Here is a table of points, one per row:
c(-1.3, 0.4, 0.1, 1.4, 0.3, -0.7, -0.4, -1.5, -1.9, -1.6, -0.2, 0.5,
  0.7, -0.6, 1.0, 1.0, -1.2, -0.6, -0.2, -1.4, -0.6, 1.4, 0.1, 0.1)
c(-0.2, -0.9, 0.2, 0.0, 0.7, -0.3, 0.2, 1.3, -0.1, 0.1, 0.2, -0.7,
  -1.4, 0.5, 0.5, -1.0, 0.3, 0.0, -0.4, 1.3, 0.4, 0.2, 0.3, 1.4)
c(0.2, -0.8, 0.7, -0.2, 0.0, -0.1, -0.2, -0.3, 0.2, 0.6, -0.3, -0.9,
  -0.3, -0.9, -0.4, -0.7, 0.2, -0.7, -0.5, 0.5, 0.4, -0.2, 0.3, 1.0)
c(0.6, 1.1, 0.6, 0.7, -3.0, -1.0, -1.0, 1.2, -0.8, -2.0, 2.4, -0.2,
  -1.3, 1.2, -0.4, -0.3, 1.3, 0.8, 1.3, 0.1, 0.3, 0.8, 0.3, -0.4)
c(0.6, -0.2, 0.8, -0.6, 0.7, -1.4, 0.2, 0.2, 0.1, 1.0, -0.2, 0.6,
  -0.1, -1.2, 0.6, 0.0, -0.4, 0.3, 1.5, -1.3, -0.1, 0.0, -0.8, 0.6)
c(0.3, 0.0, 0.8, -0.6, -0.4, 1.4, 0.1, -2.0, -0.7, -1.2, -0.1, -0.1,
  -0.4, -0.8, -1.2, 0.5, 0.0, -0.8, -0.7, -0.1, 1.0, 0.2, -2.1, 0.3)
c(0.3, -0.3, 0.1, -0.6, 0.7, -0.9, -0.1, 0.5, 0.9, 1.3, -0.6, -0.2,
  0.2, -0.3, 0.3, -0.3, -0.1, -0.9, 0.2, 0.9, -0.1, -0.2, -0.1, 0.3)
c(1.0, -1.0, -1.6, 0.2, 1.3, 0.3, -1.7, 0.4, -1.2, -0.8, 0.0, -0.6,
  0.2, -0.2, 0.7, 1.1, -0.7, 1.2, 0.0, -1.5, 1.3, -3.0, 0.8, -2.4)
c(-0.7, -0.1, -1.2, -0.6, 0.0, 1.3, -0.3, 1.0, 1.3, 0.8, 1.0, 0.2,
  -0.4, 0.6, -0.1, 0.0, 0.4, 0.5, 0.6, 0.2, -0.6, -0.3, -1.2, 0.0)
c(0.7, -0.4, 0.6, 0.1, 0.1, -0.5, 0.0, 0.3, 0.7, 0.7, -0.9, -0.7,
  0.0, -0.3, 0.5, -1.1, 0.1, -1.6, 0.3, 1.8, -1.2, -0.3, 0.1, 1.0)
c(1.8, -1.6, -2.5, 0.7, -1.3, -1.6, 2.0, -0.1, -0.6, -1.0, -0.9, 0.2,
  -1.6, -1.7, -2.8, 2.6, 0.1, 1.4, 2.0, 3.2, -0.5, 1.2, 1.7, -1.9)
c(-0.5, -1.3, 0.8, -1.0, -1.6, -0.2, -0.8, 0.0, 0.0, -0.8, 0.5, -0.6,
  0.1, 0.0, 0.1, 0.3, 0.0, 0.4, -0.5, -0.5, -0.3, -0.1, -0.5, -0.5)
c(-0.1, -0.6, 1.8, 0.0, -0.8, -0.3, 0.0, -0.8, 0.5, -0.5, -0.3, -0.2,
  -0.2, 1.3, -0.7, 0.4, 0.7, -0.2, -1.5, 0.0, 0.1, 1.3, -1.1, -0.7)
c(-0.4, -0.3, -1.0, -0.3, -1.5, 0.6, -0.5, -0.2, 1.1, 0.9, 0.2, 0.4,
  -0.9, 1.0, -0.4, -0.9, 0.2, -0.2, 0.9, -0.4, -0.9, -0.4, -0.8, 0.2)
c(0.7, -1.9, 1.2, -0.8, -2.0, 0.1, 0.5, 1.7, 0.4, 0.6, -0.5, 1.4,
  0.7, 0.7, 1.8, 1.4, -0.2, -0.3, -0.7, -0.1, -0.9, -0.4, -0.3, 0.0)
c(-0.4, 0.8, 1.3, 0.7, -0.3, 0.7, 1.2, -1.9, -2.0, 0.4, 0.3, -0.5,
  0.2, -0.4, 0.3, -0.8, -1.0, 1.8, 0.5, 0.6, 1.6, 0.4, 0.5, 0.0)
c(-1.9, 0.9, 1.0, -2.0, 1.2, -0.3, 0.3, 0.0, -0.6, 0.6, -1.0, -0.6,
  -1.8, 0.7, 1.8, 1.2, 0.4, -0.7, 1.3, -0.2, -0.1, 0.3, -0.5, -1.0)
c(-0.7, 1.5, -1.3, -0.3, -1.2, 0.9, -0.4, -0.1, 0.9, 2.4, -0.7, -1.2,
  -1.0, -0.1, -0.9, 0.7, 0.5, -0.8, -0.5, -0.6, -0.3, -0.6, -0.9, -1.1)
c(0.9, -1.0, 1.4, 0.0, -1.6, -0.2, -1.1, -0.1, 0.2, 0.9, 0.1, 0.9,
  0.2, -0.3, -1.1, 0.3, 0.1, -0.9, 0.2, -0.1, 0.0, 0.6, -1.0, 0.8)
c(-1.1, -0.1, 2.1, 0.6, 0.4, 1.0, 0.6, -0.3, 1.0, 0.8, 0.8, -0.3,
  1.0, 0.3, 0.0, 1.1, -0.2, 1.2, -0.3, 0.6, 0.1, 0.2, 3.3, 0.0)
c(1.2, -0.3, 0.3, 2.2, 0.8, -0.7, 1.1, 1.1, 1.0, 1.0, 0.7, -0.6,
  0.2, 1.6, -0.8, 0.5, 0.3, -0.8, 0.0, -1.3, -0.9, 0.1, -0.7, -1.9)
c(-0.6, 1.4, 0.1, 1.8, -2.5, 2.4, 0.0, 1.0, 0.7, 0.7, 0.8, -0.8,
  -0.3, 0.0, 0.7, 0.4, 1.2, 2.9, 1.6, -0.8, 0.2, 0.2, 0.2, -0.1)
c(-1.4, -2.0, 0.3, -1.5, -0.1, -0.2, 0.0, -1.0, 1.5, -1.7, -1.3, -0.4,
  -0.4, -0.3, -0.3, -0.4, 0.0, 0.6, -2.1, -1.5, -0.5, 2.3, 0.3, -0.8)
c(-0.1, -0.5, 0.4, -0.8, 0.1, -0.8, 0.3, -0.5, 0.0, 0.6, -0.1, -0.4,
  0.8, -0.4, 0.0, 0.4, 0.8, -0.8, 0.2, -0.5, -0.1, -0.2, 0.1, 1.7)
c(0.4, 1.8, 0.9, 0.5, 1.0, 2.5, 1.1, 1.1, -0.1, -0.7, 0.6, -0.9,
  0.9, -2.5, 0.2, -0.4, 1.2, -1.2, -0.5, -0.3, -1.7, -1.2, 1.6, -1.0)
c(0.8, -1.2, -0.3, -0.5, 0.8, 2.6, 0.3, -1.1, -1.8, -0.9, -0.1, 1.9,
  0.9, 2.5, -1.1, -0.5, 1.1, 0.8, -0.4, -0.2, -2.6, -1.1, -0.5, 0.3)
c(0.9, -2.1, 0.5, -0.6, 1.0, -0.3, -1.5, 0.4, -0.9, 0.1, 0.5, -1.5,
  1.1, -1.6, 0.5, -1.9, 0.4, 0.8, 1.1, 0.4, 0.2, 0.7, -0.7, 0.8)
c(0.1, 0.3, 1.4, -0.1, 1.4, -0.6, -0.4, 0.3, -2.6, 1.6, -1.0, 0.3,
  -0.2, 0.2, 1.4, 0.3, -0.8, 0.1, 1.1, -0.3, -0.7, 0.7, -0.1, 0.1)
c(-1.0, -0.4, -0.6, -1.9, 0.9, -0.9, 1.2, -0.8, 0.2, 0.5, 3.0, 0.6,
  0.8, -1.0, -1.2, -0.4, 0.0, -0.9, 0.8, -0.6, 0.5, -0.4, 0.0, -1.0)
c(0.0, -0.6, 0.2, -0.3, -1.4, 0.9, -0.3, -1.1, 0.2, 1.6, 0.7, 1.3,
  0.5, 0.5, -1.4, 0.0, -1.1, -0.5, 0.8, -0.6, 0.7, -0.2, -0.4, -0.2)
c(1.2, -1.4, -1.1, 1.7, 0.2, 1.7, 0.5, 0.6, 0.7, -0.8, -1.0, -0.2,
  -0.6, 0.4, 0.9, -0.1, 0.5, -1.6, 0.1, -0.9, 1.5, -1.1, 1.5, 0.0)
c(2.3, -0.6, -1.3, 1.6, 0.6, -0.1, -1.0, -0.5, 1.1, -0.2, -0.8, -1.4,
  -0.6, 0.6, -0.2, -0.6, -0.4, 0.4, -0.1, -2.1, 1.1, -0.8, 0.4, -0.4)
c(-0.4, 0.3, -1.8, 0.5, -1.1, -1.7, -0.7, 0.3, -1.4, 1.1, -0.8, 0.8,
  -0.3, -2.3, 0.1, -0.2, 2.4, 0.6, -1.0, -0.2, -0.3, -1.7, -0.5, -0.5)
c(-3.3, -0.7, -0.6, 3.0, 0.7, -0.8, -1.1, -1.5, -0.3, 0.7, 1.1, 1.7,
  1.4, 0.3, 0.5, -0.7, 1.4, 0.3, -1.1, 1.8, 0.3, 1.6, 0.0, -1.7)
c(0.2, 1.1, -0.7, 0.2, -0.4, -0.7, 0.5, -0.7, -0.4, 0.5, 0.7, -1.0,
  1.3, 0.7, 1.2, 0.4, 1.1, 0.1, -2.0, 1.1, 0.5, -0.6, 1.0, 1.4)
c(-0.9, -0.4, -0.8, 0.4, 0.8, -1.3, 2.3, 0.5, 2.0, -1.1, 0.5, 1.4,
  -2.3, 0.1, 1.3, -0.4, -0.6, 0.8, -1.5, 0.3, 0.2, -1.5, -0.2, 0.9)
c(0.4, -0.4, 1.1, -0.4, 0.3, -0.5, -0.3, 0.0, -0.8, -0.1, 0.2, -0.6,
  -1.0, 0.0, -0.1, -0.9, 0.2, -0.6, -0.8, 0.5, 0.0, -0.4, 0.3, 0.9)
c(0.1, 0.2, -0.5, -0.2, 1.2, 0.1, -0.2, -0.4, 0.6, -0.1, 2.1, -0.5,
  0.9, -0.2, -0.7, 1.1, 0.4, -0.9, -0.5, 0.7, 2.1, -0.5, 0.1, 0.8)
c(0.3, 2.3, -1.5, -1.9, -0.1, -0.9, -1.1, -0.4, 0.1, 1.1, -1.4, 0.3,
  -0.5, 1.4, 1.2, -0.2, -0.7, -1.2, 0.6, -0.1, -0.1, 0.2, 1.5, -0.2)
c(0.1, 0.0, -0.8, 0.1, 0.9, -0.3, -0.1, 0.1, 0.8, 0.1, 0.6, -0.3,
  0.1, -0.3, -0.5, 0.0, -1.0, -0.8, 0.8, 0.0, 0.4, 0.4, 0.4, 1.2)
c(3.3, 2.6, -1.8, 0.2, -0.1, -0.8, 0.7, -1.1, 0.9, -1.5, -0.8, 0.7,
  1.5, -0.7, 2.7, -1.0, 0.1, -0.5, 1.1, 0.1, 0.0, 1.5, -1.0, -1.7)
c(-0.5, 0.8, 0.2, 2.1, 1.1, -0.4, 0.3, 1.0, -0.9, 0.5, 0.0, 0.4,
  -1.9, 0.2, -2.3, 0.1, 0.3, -1.5, -0.4, -1.2, -0.6, -0.2, 0.2, 0.4)
c(1.4, 0.9, 1.1, -1.3, 1.3, -0.2, 1.0, -2.2, 0.1, 0.3, 1.0, -0.7,
  -0.3, 0.2, -0.3, -1.3, 0.2, 2.5, -0.4, 0.5, -0.4, -0.1, 1.8, -1.1)
Along one direction, these points spread out more than along any other. Take the direction at right angles to it along which they spread out most. Go by this last direction. For each point below, how far along it does it lie, from 0 to 99? 50 is the average, and the first point above lies past it. One standard deviation of the points above along it is 16.
c(0.6, 1.4, 1.6, 0.0, 2.2, 0.0, -2.3, -1.2, 1.4, -1.2, -2.4, 2.7,
  -0.2, 0.3, 0.1, 0.6, 1.2, 0.8, 1.5, 1.2, -0.7, -1.0, -0.6, 0.1) -> 39
c(-3.3, 1.6, -0.4, -1.0, -0.8, -1.9, 1.5, 0.8, 0.1, -2.3, -3.8, -1.1,
  4.3, 0.7, -2.2, 0.0, 1.2, 1.1, 2.1, -0.9, 0.6, -0.5, -0.2, 2.1) -> 53
c(1.8, 2.2, -0.7, -0.6, 0.5, 1.3, 0.2, 3.1, -0.6, 0.6, 0.5, 1.3,
  0.3, -0.5, -1.6, -0.3, -1.1, 1.9, -2.3, 0.0, 0.7, 2.2, -0.6, 0.4) -> 53
c(1.5, 0.4, 0.4, -0.7, 0.6, -0.6, 0.1, -0.6, 0.0, 0.0, 1.2, -1.3,
  0.5, 1.1, -0.1, 1.2, 0.5, -0.4, -1.4, 1.0, 1.3, -0.4, 1.5, -0.1) -> 49
c(-1.1, -0.1, 0.4, -0.2, -0.4, 0.6, -1.0, 0.2, -0.3, -1.6, -0.4, 0.5,
  0.0, -1.3, -0.1, 1.0, -0.5, 0.1, -0.8, -1.5, 0.0, 1.5, 0.0, -0.8) -> 61
c(-0.2, -0.3, -1.3, -0.5, 0.5, 1.2, -0.6, -0.3, 0.0, -0.1, 0.5, -0.4,
  -0.9, -0.1, 0.1, 0.3, -0.3, -0.5, 0.9, 0.2, -0.7, 0.7, -0.3, 2.2) -> 43
c(0.5, 0.6, -1.6, 1.5, 1.2, 0.3, 1.1, 0.7, 0.3, -0.7, 0.6, -0.4,
  0.2, 0.4, 0.1, 0.6, 0.4, 0.3, -0.2, -1.0, -1.2, 1.1, -1.6, 0.7) -> 47
c(0.6, -0.5, 0.1, 1.1, -0.6, -0.4, 0.1, -0.3, 0.8, 0.4, 0.2, -0.9,
  0.6, -0.3, 1.2, 1.9, -4.7, 0.9, -1.2, 1.2, -1.3, -1.7, -1.3, 1.1) -> 42
c(-1.5, 0.1, 0.4, -0.5, -1.3, 0.2, -1.6, 0.5, 0.1, -1.6, -0.2, -2.0,
  -0.2, 0.0, -0.5, 0.1, -0.3, 0.2, -1.1, 0.0, -0.4, 0.3, 0.4, -1.1) -> 63
c(-1.8, 0.0, -0.2, -0.4, 1.5, -0.3, 0.4, 0.4, -0.2, 0.3, -0.8, -0.5,
  -0.7, 1.0, -0.2, -1.9, -0.5, -0.4, 0.6, 1.4, 1.8, -0.6, -1.8, -0.8) -> 41
c(0.3, -0.4, -1.4, -0.4, -0.2, -0.1, 0.1, -0.2, 0.4, 0.9, 0.2, 1.0,
  -0.4, -0.4, 0.7, -0.1, -0.4, -1.0, 0.6, -1.0, -0.3, -0.1, 0.7, 1.2) -> 33
c(-1.8, 1.0, -0.2, -0.2, -1.3, 0.9, -1.3, 1.6, 0.6, -1.5, 0.5, 0.8,
  0.9, -1.2, -0.3, -1.5, -2.4, -0.2, 0.2, 0.8, -0.9, -0.6, 1.2, -0.9) -> 56
c(-0.1, -0.1, 1.0, 0.1, -1.0, 0.7, 0.3, -1.0, -0.8, -0.8, 0.4, 0.9,
  -0.3, 0.6, 0.0, 0.0, -0.2, -0.3, -0.4, 0.2, 0.4, 0.5, -1.1, 0.2) -> 64
c(0.4, -1.2, 1.1, -0.2, -0.1, 0.5, 1.5, 1.6, -2.0, 1.1, -1.4, 2.0,
  0.4, 0.8, 1.2, -1.9, 0.2, -0.9, 0.5, 1.0, 1.2, -0.1, 0.1, 0.1) -> 40
